(in the rows, 128 means zero)
Each run below is a few steps of one of 6 hidden systems, one row a step.
R, seq 1 (8 x 18):
[[121 161 146 160 121 125  94 111 119 128 221 114 177 130 113 135 114 144]
 [101  87 122 136 142 147 130 160  89 143  61 137  99  99 132 189 147 140]
 [151 119 155 122 140  88 171  79 142 106 124 111 116 174 132  53 136 121]
 [118 157 125  98  90 146  95 170 171 119 143 170 185 117 122 158  93 123]
 [121 142  88 140 166 127 141 108  85 191 143  96  75 101 124 141 155 104]
 [119  73 182 160 134 106 129 126 130  57 146 118 145 138 138 125 120 179]
 [154 132  98  85 105 147 133 130 136 158  43 172 145 141  99 122 126 101]
 [112 186 146 142 142 114 145 134 144 152 207 103 126 140 165 101 130  99]]
D, seq 2 (8 x 18):
[[143  93  91 114 104 158  87 141 130 102  78 158 128  89  93 170 117 153]
 [171 120 134 157 152 118 163  96 117 147 140 131 149 163 153  47 129 104]
 [ 85 144 154 151 118  92 102 176 166 134 170 125 129  97 116 185 127 162]
 [127 150 120  87 115 159 148  96  89 155  51 129 116 166 108 125 146  97]
 [124  76 132 127 160 129 141 135 129  60 185 116 125 107 183 128 102 131]
 [167 144 100 128  88 112  90 133 179 153  95 167 147 115  66 117 126 142]
 [110 141 154 160 164 126 161 103  62 173 168 100 143 158 148 126 138 108]
 [ 98 106 136 109 114 112 126 176 173  94  82 131  75  95 133 173 140 153]]
R, seq 3:
[[124 173 139 128  86 121  96 152 156 175 118 168 190 133  80 150 117 134]
 [ 76 155 137 117 159 125 160 121  81 165 146  88  84 129 147 169 152 103]
 [126  58 135 108 141  91 139 113 157  49 137 122 118 116 126 132 108 166]
 [174 118  86 112 123 153 129 117 113 163  99 177 189 137 110 104 103  97]
 [104 168 162 178 142  98 140 174 142 189 171 123 130 127 161 124 142 118]
 [ 88 115 148 106 118  94 118  96 120 104 112 105 108 127  66 190 142 175]
 [133  92 112  74 153 158 174 111  97  98 110 139 144 149 169 110 103  85]
 [162 130 105 148 131  86 121 165 198 154 161 158 142  95 129  91 110 125]]
N, seq 4 (8 x 18):
[[116 113 144 164 109 154  79 115  84 116 112 118 133 119  85 184 146 178]
 [139 134 150 121 112 161 149 130 130  96  60 113  79 161 166  85 160 111]
 [138 161 111 139 118 144  95 150 169  94 214 117 121 100 161 111 111 125]
 [134 153  78 117 136 155 110  81  72 173 129 109 110 114  85 156 141 113]
 [140  64 150 195 156 122 137 129 103 109 100 112  88 117 152 112 156 160]
 [145 167 143 126  67 165  74 136 170  72 117 132 136 142 114 113 133 149]
 [121 189 113 123 141 171 147 127  99 162 159 101 105 141 177 110 142  71]
 [120  94  99 147 154 104 108 115 126 113 169  97  75  70 111 166 135 163]]
J, seq 5:
[[147  97  84 100 116 159 123 151 132 131  41 166 113 102 120 146 126 121]
 [146 146 156 166 145  98 152 114 149 130 180 105 122 153 163  57 139 116]
 [ 97 162 127 120  91 156  76 158 124 143 121 142 152 111  94 201 124 144]
 [145 107 107  99 157 122 175  70 104 117 100  99  78 149 134  90 141 101]
 [133 107 145 175 120 145  89 171 144  89 183 144 169 101 154 137 105 159]
 [147 159  99 105 113 127 139 121 136 193  56 155 122 144  94 109 144  99]
 [ 93 138 167 161 151 127 139 124 104 103 195  76  99 133 171 135 141 137]
 [146 109 102  96  88 147  85 125 147  95  78 158 145 112  73 156 115 154]]
E, seq 6 (8 x 18):
[[116 127  89 120 150 130 124 102 104 136 133  84  43  89 115 159 159 131]
 [152  95 148 144 107 165  95  93 111  40 128 112 134 144 126 107 127 165]
 [153 135  94 103 126 178 146 157 139 123  85 145  98 124 183  94 129  79]
 [141 177  97 138 120 123  96  99 145 127 179  84  65 103 108 120 148 130]
 [128 114 130 138 104 200  85 123  76  82 102 123 137 125 123 167 130 149]
 [148  95 102 102 160 135 172 105 118  98  94 114  70 130 166  88 138  97]
 [163 166 115 151  96 146  82 131 179  86 176 116 110 114 132  85 129 138]
 [122 163  99 114 104 199 101 133  83 146  85 123 106 123 122 165 148 106]]
E, seq 7 (8 x 18):
[[133 112 167 167 139 128 160 179 129 160  88 162 160 151 174  99 131 115]
 [ 93 174 148 104 119  58 148 142 191 157 140 117  97 129 108 136 141 128]
 [ 95 141 150 109 117 135 109 115  98 125 173 135 203 147  99 178  98 139]
 [132  54 102 115 178 102 174 134 104 160  99 162 150 110 132 138 104 115]
 [159 131 158 183 127  68 130 127 171 152 145 134 141 142 109  69 138 149]
 [ 83 176 173 133  99 137 120 189 137 163 106 146 157 144 135 171 137 124]
 [ 77 115 134  72 160  77 176  97 112 137 148 108 122 135 109 168 119 120]
 [153  80 132 141 134 109 122 124 139 103 167 161 209 127 117 114  82 149]]
P, seq 8:
[[140 104 135 133 162  59 178  81 120 175 119 126 133 154  95  93 137 126]
 [ 82 117 167 116 131 103 137 166 138 121 165 149 193 129 139 176  93 139]
 [130 141 111  95 133  78 160 113 143 202  81 149 132 142  80 126 136 109]
 [ 95  99 147 125 170  84 158 114 109 125 203 116 167 128 136 150  98 134]
 [113 114 137 106 113  95 131 151 148 166  61 172 163 131  78 167 123 143]
 [127 115 146 134 173  75 187 103 116 170 170 121 151 154 141  93 118 106]
 [ 78 132 145  95 115  93 121 166 158 137 135 154 165 110 102 198 104 144]
 [140 115 122 118 157  81 172  76 101 188 106 131 145 157  85 107 133 113]]
D, seq 9, 8 rows:
[[ 90  99 171 147 140 132 140 159 127  74 127  98  79 117 179 153 146 152]
 [159 159 114  87  75 168 100 128 167  91  94 154 149 151 113 102 117 119]
 [141 146  94 152 162 148 126 120  97 162 211 115 144 107 155 116 114  97]
 [126 121 119 152 123  85 112 127 154 142  98 108  57  94  86 148 163 166]
 [125 131 183 144 109 168 127 101  82  91 100 116 155 189 135 110 141 138]
 [126 145 116 128 123 156 121 203 172 115 150 149 121  95 195 127 113 101]
 [143 176  91  87 113 110 116  69 145 145 153 107 108 131  71 115 133 115]
 [128  81 126 186 156 158 109 116  55 123 135 108 116 104 134 157 139 157]]
P, seq 10, 8 rows:
[[119 118 181 131 126 130 153 132 104 135 115 157 211 184 139 115 109 123]
 [108 150 106  77 136  89 167 165 183 167 128 151 120 112 143 132 111  87]
 [123 125 113 137 145  81 114  83 114 160 188 113 147 112  66 153 122 153]
 [ 95  78 162 126 143 128 154 137  77 140  72 147 161 147 127 175 125 141]
 [136 119 153 108 135  62 175 136 193 130 118 148 135 154 137  80 119 118]
 [113 172 120 123 123 115 111 138 132 178 196 144 190 121 106 155 101 116]
 [ 92 102 114  99 160  99 160 108  90 170  87 117  98 118  98 181 142 126]
 [128  73 176 129 140  72 155 108 145  85 137 134 166 157 114 109 109 163]]
N, seq 11 (8 x 18):
[[158 129 142 153  93 168  97 124 146  49 115 113  93 134 148  92 145 152]
 [146 196  99 139 105 195  92 135 119 131 164 111 108 120 157 109 137  96]
 [127 137  98 161 153 131 114 104  96 148 162  79  57  93 125 141 162 133]
 [152  92 133 162 119 163  93  95  91  67 110 104 100 124 112 129 148 171]
 [161 157 124 152  94 197  97 149 133 100  95 126  98 134 166  89 151 116]
 [130 191 117 158 122 143  99 123 137 138 192  87  79 110 143 110 151 117]
 [120 121 110 143 140 163 101  85  63 110 149  82  88 110 113 164 147 145]
 [166  88 114 157 123 173 111 124 112  82  77 119  76 114 146 101 152 144]]
J, seq 12, 8 rows:
[[151 163 163 159  80 161  84 115 123 115 127 137 184 167 100 105 130 149]
 [117 165  96  88 130 185 143 145 108 140 106 117  82 122 171 138 139  74]
 [159 125 112 161 125 113  90  96 152  91 184  93  89 101 108  99 139 164]
 [156 133 113 145 114 194 101 119  71 156 106 157 191 146 114 130 120 114]
 [131 138 123 155 142 147 144 158 133 130 102 105  45 113 185 105 165 110]
 [145 169 152 145  80 135  74 103 154  90 164 113 145 146  89 111 132 162]
 [133 148  81  86 133 195 130 115  75 149 115 133 134 128 145 142 121  78]
 [161 103 107 183 146 119 110 130 143 108 152 101  60  84 147 100 151 152]]

Which system made each of these runs?
seq 13 (2 x 18):
[[154 122 109  99 117 147 119  59  82 131 117 134 178 161  72 120 113 124]
 [127  60 111 123 168 129 165 173 125 116 118 156 129  96 187 135 102 113]]

P
seq 14 (2 x 18):
[[ 78 176 121  77 122 168 133 142 115 121 133 100  83 127 160 174 137  94]
 [166  97  94  98 119 124 113  61 135  74 122 114 106 124  78 106 123 149]]

P
seq 15:
[[178 126  87 109 137 150 138 110 120 154 135 167 187 140 131  83  95  87]
 [112 111 120 158 166  59 140 136 144 172 186 116 116  87 115 148 128 147]]

D
seq 16 (2 x 18):
[[164  59 110 137 176 118 165  88  88 126 140 136 158 134 138  92 105 120]
 [122 105 156 164 124  60 123 173 183 146 129 157 150 110 107 138 122 169]]

D
seq 17, 2 rows:
[[142 131  99 178 122 178  80 145 106 119 136 105  73  82 140 145 153 144]
 [160 151 127 160 108 159  99  84 113 104 119  87  73 139 115  92 167 140]]

N
seq 18, 2 rows:
[[176 139 122 149  86 150  83 149 175 103 133 167 179 126 118  93 107 140]
 [108 203 134 141 129 138 137 137 106 212 134 117 124 149 133 130 152  89]]

N
seq 19:
[[155 115 123 102 103 108 142 132 177 121  43 157 106 140 105  94 141 129]
 [101 172 162 128 139 123 142 133 131 129 215 112 163 153 166 115 112 104]]

J
seq 20, 2 rows:
[[109 137 188 165  97 145 112 191 139 128  87 155 162 149 149 144 137 147]
 [113 176 118  81 119 106 148  94 144 148  97  98  64 146 100 127 160 108]]

R
seq 21 (2 x 18):
[[122 157 177 137 113 165 133 136 102 121 141 140 195 184 159 106 114 108]
 [ 89 153 105  90 135 108 143 177 165 157 124 127  75  89 142 172 133 109]]

N
seq 22:
[[127  88 133 129 150  42 164 142 176 153 101 144 107 113 107 122 134 147]
 [120 124 173 113 107 120 125 115 127 103 142 153 218 173 105 130  95 143]]

N
seq 23:
[[144 147 121 202 133 164 103 179 112 181 145 145 140 104 159 121 136 118]
 [ 89 168 153 132 123 118 130 128 131 126 116  78  44 129 130 149 175 136]]

P
seq 24 (2 x 18):
[[126 128 144 126 102 114 106  85 103 143  96 136 169 155  45 152 132 164]
 [106 113 175 136 136 141 172 172 123 120  81 136 124 160 195 115 137 110]]

N
seq 25:
[[130 130 181 180 105 105 101 136 131 148 119 150 188 153  87 132 129 170]
 [ 71 169 177  89 111 132 160 154 133 131  85 123 118 169 151 151 143 107]]

N
seq 26 (2 x 18):
[[108 128 163 155 116 134 104  81  73 124 123  96 132 147  80 165 150 170]
 [115  68 148 110 150 141 171 153 121  76  94 143 136 140 186 123 111 119]]

E
seq 27 (2 x 18):
[[152 100  99 111 151 120 141  61 112  83 134  87  68 124 122  98 139 132]
 [157  99 150 195 103 146  76 149 133  94 134 144 163 118 115 121 125 180]]

D
seq 28:
[[162  94  78 136 143 101 122 120 165 117 118 120  59  76 116 109 141 144]
 [158 130 155 165 112 167 101  99  88 111 145 136 198 168 117 100 117 141]]

R
seq 29:
[[ 90 163 138 130 136 108 115  89  89 158 171  89 119 132  80 177 144 143]
 [106  78 150  77 133 133 156 103  93  86  71 132 148 161 119 154 117 135]]

P
seq 30 (2 x 18):
[[131 103 169 165 119 122 121 190 178  84 134 152 146 124 174 110 114 152]
 [140 215 121 141 101 137 110 136 144 196 125 128 117 141 109 109 154 100]]

P
seq 31:
[[151 146  84 132 109 155  97 152 163 117 106 123  52  82 140 121 150 123]
 [160 152 126 173 132 146 104  73  96 121 187  90 123 143 119  84 143 134]]

N
seq 32 (2 x 18):
[[136 155 147 154  88 104  85 164 185 141 135 159 171 122  87 136 122 161]
 [ 96 160 129  80 144 135 173  94  82 170 104 110 117 166 127 139 140  83]]

J
seq 33 (2 x 18):
[[157  46 119 134 164 126 154  87  94  78 130 125 137 131 139  98 111 139]
 [164 134 110 152  90 159  81 177 161 138  89 178 156 108 119 122 122 139]]

N
